128 stands for zero in the data rows.
Here is a table of points, one per row:
084:113:124:168:092:062:091:135:104:144:064:069:122:164:143:131:112:137:098:122:159:106:143:156:137:131:147:192:208:168:128:094:235:100:114:133:108:155:150:032:119:115:140:255:087:091:134:125:120:091:114:140:057:129:084:091:183:157
149:187:165:120:099:082:193:050:175:132:132:085:164:094:130:104:106:129:179:109:124:123:048:109:137:110:095:085:135:158:121:165:216:152:205:092:147:128:138:124:130:074:090:089:054:124:077:137:055:091:070:163:147:138:148:120:076:195
115:171:141:086:047:124:106:220:180:000:128:120:137:169:138:148:162:120:055:068:129:097:135:112:109:162:117:107:126:125:169:106:131:134:143:115:150:178:059:143:156:119:162:138:142:115:141:170:084:104:157:118:095:085:226:168:111:182
156:159:136:184:132:127:135:121:185:141:084:093:141:161:119:109:131:138:129:139:123:167:131:110:109:097:181:210:155:122:195:083:037:138:153:144:104:016:158:053:080:121:252:103:092:149:138:177:107:132:126:096:151:143:183:129:062:110
070:163:164:143:156:137:121:118:072:190:126:120:172:157:160:134:127:136:059:121:152:159:133:126:111:154:139:141:126:119:145:169:169:159:198:111:108:187:135:139:088:137:137:102:255:072:130:093:103:184:162:099:116:255:162:137:071:142
119:093:023:125:137:079:110:071:111:166:159:129:089:142:146:157:168:107:188:133:114:096:156:108:184:098:161:141:098:127:135:118:065:189:190:106:144:134:097:140:105:153:044:184:128:171:200:145:132:037:129:094:111:175:184:177:125:201
086:046:101:149:093:099:132:178:111:116:185:115:162:120:115:179:002:138:168:135:148:124:068:056:081:131:101:154:138:186:160:128:078:069:167:082:154:158:089:097:084:143:112:091:121:173:129:093:095:189:154:066:119:097:098:121:160:111
126:131:090:069:178:189:122:143:138:099:087:146:098:086:104:098:118:127:150:143:065:185:142:152:132:054:112:226:070:111:205:144:149:160:156:100:188:255:133:073:148:076:141:123:128:117:091:160:149:103:138:105:151:137:092:101:148:099
069:165:101:124:065:124:175:139:099:111:101:148:053:110:128:108:144:094:160:132:060:142:128:118:213:164:255:060:120:149:099:148:138:098:151:096:115:176:150:100:075:160:151:090:130:110:155:123:130:176:127:143:154:074:125:104:106:086
163:072:203:093:076:083:099:134:168:152:116:130:098:094:168:119:153:189:124:209:066:175:143:143:119:107:098:105:061:176:118:138:152:058:116:220:140:158:108:158:138:177:149:132:054:117:206:105:101:142:118:104:107:188:163:148:112:079
147:170:166:113:113:112:121:076:142:172:127:139:109:196:043:164:048:133:126:087:175:137:138:078:205:170:145:142:131:102:195:131:185:192:082:231:149:157:054:163:130:140:145:100:149:181:175:154:153:143:076:132:150:122:117:100:166:110
141:127:100:137:230:113:166:166:094:126:161:126:148:154:104:115:175:106:084:190:106:150:099:100:172:145:081:126:132:100:169:100:155:126:124:111:127:163:149:120:154:255:177:157:082:182:098:061:145:170:060:129:137:076:134:126:091:215
110:119:086:144:125:075:108:159:098:152:130:255:124:159:112:099:136:159:133:107:138:135:086:146:111:169:120:124:167:108:118:159:075:077:112:189:165:136:136:099:124:091:123:103:079:058:058:167:150:119:083:133:177:170:204:119:172:172
133:104:114:103:150:091:110:163:122:151:159:000:107:148:105:143:106:159:082:150:104:082:229:162:111:182:130:106:108:055:120:117:111:144:151:130:104:143:133:102:125:070:051:090:038:132:082:107:160:163:164:145:189:127:200:067:122:093
137:039:130:109:131:121:115:194:134:173:029:159:208:135:037:120:113:154:120:061:071:160:061:114:144:128:114:103:113:057:083:112:170:151:100:069:085:086:100:139:112:149:085:153:136:098:172:155:101:114:146:136:135:110:140:101:063:099
081:176:192:124:092:136:127:174:161:158:158:171:107:073:171:157:087:071:122:125:151:229:140:132:126:102:089:112:189:071:101:109:122:234:188:135:144:097:181:073:169:190:081:138:086:116:157:142:165:177:150:142:087:107:146:160:172:107
136:135:141:219:096:134:146:139:111:164:073:128:173:130:255:156:143:145:175:128:114:105:147:142:102:108:159:099:179:062:170:124:164:103:057:076:255:131:086:151:153:139:119:097:131:189:113:109:169:108:144:138:144:131:146:105:101:116
093:062:058:149:174:105:255:125:138:097:129:117:122:114:154:146:122:123:029:128:148:166:149:130:110:106:126:101:118:167:157:147:169:137:065:122:101:084:134:122:182:090:106:121:148:108:191:177:130:125:094:106:193:133:142:164:178:116
113:123:135:109:111:143:112:168:164:184:110:082:112:080:148:127:100:096:193:111:105:089:126:116:125:216:120:125:095:115:087:178:141:145:066:135:110:128:200:161:154:122:185:194:144:162:087:171:120:166:136:000:185:142:116:169:147:200
113:143:149:130:108:121:139:140:102:099:108:163:162:092:119:148:158:127:070:077:123:025:141:063:102:147:112:111:085:143:133:060:094:148:176:139:163:134:238:142:104:135:112:147:096:185:134:138:143:099:055:130:150:200:050:117:129:031
195:027:176:035:144:139:138:097:129:099:128:116:072:085:179:103:083:081:119:119:198:164:102:133:133:169:121:137:197:156:126:071:086:143:100:076:142:167:160:169:095:127:166:141:158:118:131:109:148:077:126:157:158:156:171:065:108:141
142:137:215:160:192:124:145:138:141:108:152:143:156:129:118:156:125:190:127:122:170:116:165:196:255:116:115:114:088:109:140:113:128:067:156:104:199:093:175:152:041:123:127:147:138:071:129:127:096:108:169:076:136:073:121:146:180:141
080:244:165:140:138:106:131:140:118:153:153:103:143:032:082:084:136:116:108:140:193:148:092:183:073:129:149:134:069:098:085:087:064:082:060:058:113:162:053:128:109:102:132:132:100:137:206:132:166:108:082:114:115:146:110:103:152:161
128:089:130:126:122:143:150:172:138:171:193:124:189:142:075:098:171:156:181:171:216:070:145:144:113:071:191:125:149:131:050:105:144:143:164:139:154:174:141:137:218:161:188:130:169:141:112:203:050:130:145:177:149:131:157:105:156:081
108:101:112:195:137:219:069:098:052:062:121:100:135:094:118:070:168:133:142:174:128:156:108:114:085:182:114:133:105:124:139:127:159:186:070:176:159:110:179:126:047:117:070:104:127:150:187:148:017:150:125:163:126:108:168:137:170:158
146:104:162:142:118:110:171:087:104:036:122:118:171:224:145:169:147:132:216:102:152:135:111:162:059:060:125:127:093:095:087:137:133:148:117:163:056:209:177:153:064:133:139:138:108:107:137:127:244:162:122:112:132:098:129:169:111:131
096:122:144:164:086:142:183:145:166:126:090:128:089:141:054:064:140:114:138:096:150:135:136:141:108:111:118:132:131:122:096:127:107:136:137:189:129:120:139:109:146:120:120:118:176:169:107:000:120:031:168:106:154:122:148:140:154:127
173:193:105:106:106:111:092:106:116:169:189:142:108:189:124:108:082:141:097:114:052:129:146:107:045:059:149:138:155:105:136:095:137:096:121:118:149:119:221:197:173:110:110:115:168:070:225:115:090:117:132:093:152:057:088:075:121:177
153:128:107:100:089:130:134:109:106:111:108:131:129:063:000:203:189:136:145:189:130:126:185:109:120:128:095:112:253:113:131:144:143:109:114:097:169:114:128:150:117:088:164:116:106:109:154:111:164:157:175:138:140:169:072:217:079:150
145:096:112:147:105:092:107:113:191:076:209:177:134:190:181:055:123:165:120:113:103:172:182:166:165:173:094:123:124:092:071:136:104:155:087:075:114:142:114:060:125:093:153:128:151:203:143:119:085:149:122:167:141:174:013:159:091:134
164:127:095:152:190:172:102:130:255:176:110:147:130:131:133:149:180:136:129:161:150:070:107:105:084:166:137:097:130:184:149:143:129:150:116:122:130:170:133:087:079:126:079:113:162:077:162:110:174:166:112:149:107:092:119:119:143:135
111:114:143:141:092:188:092:123:131:080:151:100:043:134:112:164:124:255:111:180:123:126:016:160:145:119:148:089:123:114:152:069:136:108:155:112:109:077:144:105:194:124:082:136:221:152:088:148:200:128:067:100:126:157:122:140:111:140
125:182:067:042:163:117:156:140:142:098:090:085:215:105:175:172:150:188:168:106:134:204:112:167:111:187:168:114:176:104:148:141:057:107:163:232:111:115:110:157:150:164:084:173:152:144:119:124:076:117:144:145:130:121:056:084:127:127
084:169:089:042:148:091:154:191:125:159:094:129:058:189:153:116:123:139:135:136:164:067:054:179:161:074:089:167:135:121:149:183:107:143:088:120:143:093:173:204:105:080:129:102:118:169:152:106:082:196:132:187:045:132:132:165:112:085
176:210:072:134:095:166:141:095:127:125:100:158:095:110:138:183:131:186:150:126:171:157:212:057:149:110:050:163:127:128:039:132:137:081:101:069:058:136:131:115:115:141:111:149:160:153:091:122:087:148:081:114:105:118:216:067:128:077
202:148:143:224:089:124:176:097:119:127:135:126:055:117:121:130:131:083:135:123:103:079:075:127:122:140:086:142:109:069:195:136:078:105:136:120:086:152:081:149:160:177:118:216:131:044:113:138:068:160:196:201:173:158:096:126:159:091
154:137:118:102:140:135:099:118:091:205:161:080:046:179:115:143:203:118:138:020:156:200:117:180:060:137:122:117:125:201:124:080:162:123:124:106:159:110:084:120:094:173:118:093:108:120:059:159:098:126:125:113:170:100:095:203:137:077
126:105:117:092:116:111:021:088:116:105:122:094:156:134:142:135:104:052:080:190:176:123:123:122:123:102:139:098:115:067:120:255:103:115:126:116:154:097:130:086:131:152:141:148:167:081:114:103:119:074:028:129:169:067:117:182:108:062
100:158:141:152:141:133:086:167:121:129:123:101:143:125:139:026:104:111:110:157:103:107:156:108:167:022:069:046:220:196:160:132:094:118:089:157:039:170:117:148:084:164:079:106:156:169:096:200:157:092:162:130:167:131:115:147:130:130
205:146:136:165:206:054:131:105:110:114:083:140:115:129:131:179:097:087:071:201:047:113:075:137:098:167:141:150:135:126:016:102:137:134:166:141:127:147:114:127:127:105:157:071:185:197:109:165:137:090:162:140:085:108:125:174:194:119
136:079:108:137:090:020:109:091:142:111:120:153:130:050:101:134:172:102:097:119:121:124:171:183:110:072:138:099:076:144:167:127:118:193:098:145:128:080:128:152:109:154:143:095:183:127:015:127:115:183:131:101:041:107:101:034:129:172
123:131:200:035:131:172:170:115:136:116:149:210:139:177:127:136:113:058:157:201:134:095:181:101:087:134:214:155:110:099:178:088:179:068:073:115:076:074:110:093:114:144:045:126:110:136:068:130:084:109:153:118:091:166:117:148:117:145
179:111:182:126:142:184:168:119:086:121:190:119:109:103:106:122:150:167:121:053:091:074:129:159:112:158:140:152:204:137:138:255:105:129:123:121:105:122:136:077:139:184:131:076:100:135:164:152:146:070:125:083:031:134:132:081:138:120
171:147:131:128:147:124:139:110:059:147:137:161:152:162:106:063:114:147:145:175:144:166:135:112:093:185:130:037:088:208:182:154:112:168:136:107:145:110:131:123:167:043:143:254:134:166:118:130:180:135:175:122:065:079:154:124:104:077
116:124:139:167:157:134:087:114:145:125:194:163:190:064:130:140:129:090:126:091:050:117:125:195:156:131:170:212:184:179:148:100:143:137:118:127:080:138:105:198:145:077:100:177:129:140:107:079:131:157:067:117:134:099:185:188:093:047
109:123:127:163:080:134:092:145:122:158:093:144:166:151:140:176:127:157:121:173:174:183:135:121:161:188:132:178:071:165:175:152:107:149:133:070:037:146:174:220:196:130:135:028:074:108:098:130:131:031:155:171:124:102:088:149:147:148
081:122:180:162:255:059:071:179:130:080:162:101:065:089:134:151:144:126:213:063:128:154:157:001:114:102:146:111:111:112:143:144:150:098:115:133:111:088:129:138:166:091:160:125:140:099:132:111:139:106:129:195:112:156:125:108:123:125
250:108:046:119:087:187:113:170:119:156:149:106:172:100:152:095:123:061:115:067:141:156:126:119:171:106:143:083:102:086:152:107:172:036:183:163:096:105:150:124:111:076:152:102:129:151:136:110:182:148:119:154:080:175:126:153:203:163
090:119:162:090:173:183:076:000:121:138:070:143:159:149:137:170:148:123:077:061:120:114:090:111:165:069:143:071:122:148:101:120:063:096:094:117:126:151:129:082:222:110:149:118:070:162:136:098:089:190:200:126:135:130:146:128:169:154
114:131:076:176:167:199:116:130:140:083:082:134:103:132:086:131:000:110:144:097:135:105:207:212:094:130:137:106:092:173:076:125:119:108:144:137:177:108:116:174:154:200:131:136:089:099:123:137:131:142:094:171:097:175:121:144:074:170
087:079:143:157:107:160:165:109:114:183:151:106:105:110:135:138:156:080:097:126:151:129:123:101:171:143:081:185:092:116:087:111:093:065:118:233:162:160:131:104:140:081:096:120:164:125:115:201:156:117:138:160:084:047:098:120:000:153
111:138:121:089:121:138:135:125:068:136:125:124:156:120:164:153:116:107:238:162:083:060:141:175:160:159:038:093:129:144:141:031:115:175:116:158:094:099:084:047:152:106:185:066:168:032:169:099:122:112:095:125:132:118:121:120:140:117
217:173:109:125:121:126:119:183:089:079:153:109:163:127:157:108:132:139:093:143:154:113:082:065:189:097:179:200:095:209:055:140:130:210:063:150:172:083:092:108:150:139:075:125:103:061:110:090:181:152:186:107:163:154:092:131:103:135
044:115:125:082:094:161:166:054:154:153:161:080:171:136:138:067:118:189:112:123:034:121:145:066:114:139:110:176:112:116:095:129:117:126:126:109:163:080:097:178:073:158:179:160:139:095:074:129:197:122:128:210:107:114:144:161:215:127
093:115:153:139:120:213:122:180:126:140:140:157:101:180:152:207:172:073:110:171:104:140:125:151:116:095:108:111:133:168:085:182:131:147:196:131:113:068:053:178:070:076:181:176:091:153:141:125:127:118:118:135:188:137:085:013:147:155
097:117:097:118:151:111:098:075:128:096:097:179:099:099:171:010:160:133:137:128:211:068:131:125:113:160:093:172:136:085:122:124:212:097:225:127:097:076:073:163:157:153:136:096:096:144:162:141:166:155:179:054:150:093:098:116:113:095
There is one direction along which these points spread out most. Take the direction at right angles to it along which they spread out most. Go by this last direction. For each point below, how far along it does it lie, from 0 to 99? 50 is the average, and the first point above lies past it. One standard deviation of the points above along it is 16.
202:148:143:224:089:124:176:097:119:127:135:126:055:117:121:130:131:083:135:123:103:079:075:127:122:140:086:142:109:069:195:136:078:105:136:120:086:152:081:149:160:177:118:216:131:044:113:138:068:160:196:201:173:158:096:126:159:091 61
147:170:166:113:113:112:121:076:142:172:127:139:109:196:043:164:048:133:126:087:175:137:138:078:205:170:145:142:131:102:195:131:185:192:082:231:149:157:054:163:130:140:145:100:149:181:175:154:153:143:076:132:150:122:117:100:166:110 21
070:163:164:143:156:137:121:118:072:190:126:120:172:157:160:134:127:136:059:121:152:159:133:126:111:154:139:141:126:119:145:169:169:159:198:111:108:187:135:139:088:137:137:102:255:072:130:093:103:184:162:099:116:255:162:137:071:142 19
154:137:118:102:140:135:099:118:091:205:161:080:046:179:115:143:203:118:138:020:156:200:117:180:060:137:122:117:125:201:124:080:162:123:124:106:159:110:084:120:094:173:118:093:108:120:059:159:098:126:125:113:170:100:095:203:137:077 48
087:079:143:157:107:160:165:109:114:183:151:106:105:110:135:138:156:080:097:126:151:129:123:101:171:143:081:185:092:116:087:111:093:065:118:233:162:160:131:104:140:081:096:120:164:125:115:201:156:117:138:160:084:047:098:120:000:153 57
173:193:105:106:106:111:092:106:116:169:189:142:108:189:124:108:082:141:097:114:052:129:146:107:045:059:149:138:155:105:136:095:137:096:121:118:149:119:221:197:173:110:110:115:168:070:225:115:090:117:132:093:152:057:088:075:121:177 23
156:159:136:184:132:127:135:121:185:141:084:093:141:161:119:109:131:138:129:139:123:167:131:110:109:097:181:210:155:122:195:083:037:138:153:144:104:016:158:053:080:121:252:103:092:149:138:177:107:132:126:096:151:143:183:129:062:110 60
081:122:180:162:255:059:071:179:130:080:162:101:065:089:134:151:144:126:213:063:128:154:157:001:114:102:146:111:111:112:143:144:150:098:115:133:111:088:129:138:166:091:160:125:140:099:132:111:139:106:129:195:112:156:125:108:123:125 60
142:137:215:160:192:124:145:138:141:108:152:143:156:129:118:156:125:190:127:122:170:116:165:196:255:116:115:114:088:109:140:113:128:067:156:104:199:093:175:152:041:123:127:147:138:071:129:127:096:108:169:076:136:073:121:146:180:141 53
128:089:130:126:122:143:150:172:138:171:193:124:189:142:075:098:171:156:181:171:216:070:145:144:113:071:191:125:149:131:050:105:144:143:164:139:154:174:141:137:218:161:188:130:169:141:112:203:050:130:145:177:149:131:157:105:156:081 45
084:169:089:042:148:091:154:191:125:159:094:129:058:189:153:116:123:139:135:136:164:067:054:179:161:074:089:167:135:121:149:183:107:143:088:120:143:093:173:204:105:080:129:102:118:169:152:106:082:196:132:187:045:132:132:165:112:085 8
113:143:149:130:108:121:139:140:102:099:108:163:162:092:119:148:158:127:070:077:123:025:141:063:102:147:112:111:085:143:133:060:094:148:176:139:163:134:238:142:104:135:112:147:096:185:134:138:143:099:055:130:150:200:050:117:129:031 69
141:127:100:137:230:113:166:166:094:126:161:126:148:154:104:115:175:106:084:190:106:150:099:100:172:145:081:126:132:100:169:100:155:126:124:111:127:163:149:120:154:255:177:157:082:182:098:061:145:170:060:129:137:076:134:126:091:215 43
137:039:130:109:131:121:115:194:134:173:029:159:208:135:037:120:113:154:120:061:071:160:061:114:144:128:114:103:113:057:083:112:170:151:100:069:085:086:100:139:112:149:085:153:136:098:172:155:101:114:146:136:135:110:140:101:063:099 23
119:093:023:125:137:079:110:071:111:166:159:129:089:142:146:157:168:107:188:133:114:096:156:108:184:098:161:141:098:127:135:118:065:189:190:106:144:134:097:140:105:153:044:184:128:171:200:145:132:037:129:094:111:175:184:177:125:201 53
110:119:086:144:125:075:108:159:098:152:130:255:124:159:112:099:136:159:133:107:138:135:086:146:111:169:120:124:167:108:118:159:075:077:112:189:165:136:136:099:124:091:123:103:079:058:058:167:150:119:083:133:177:170:204:119:172:172 55
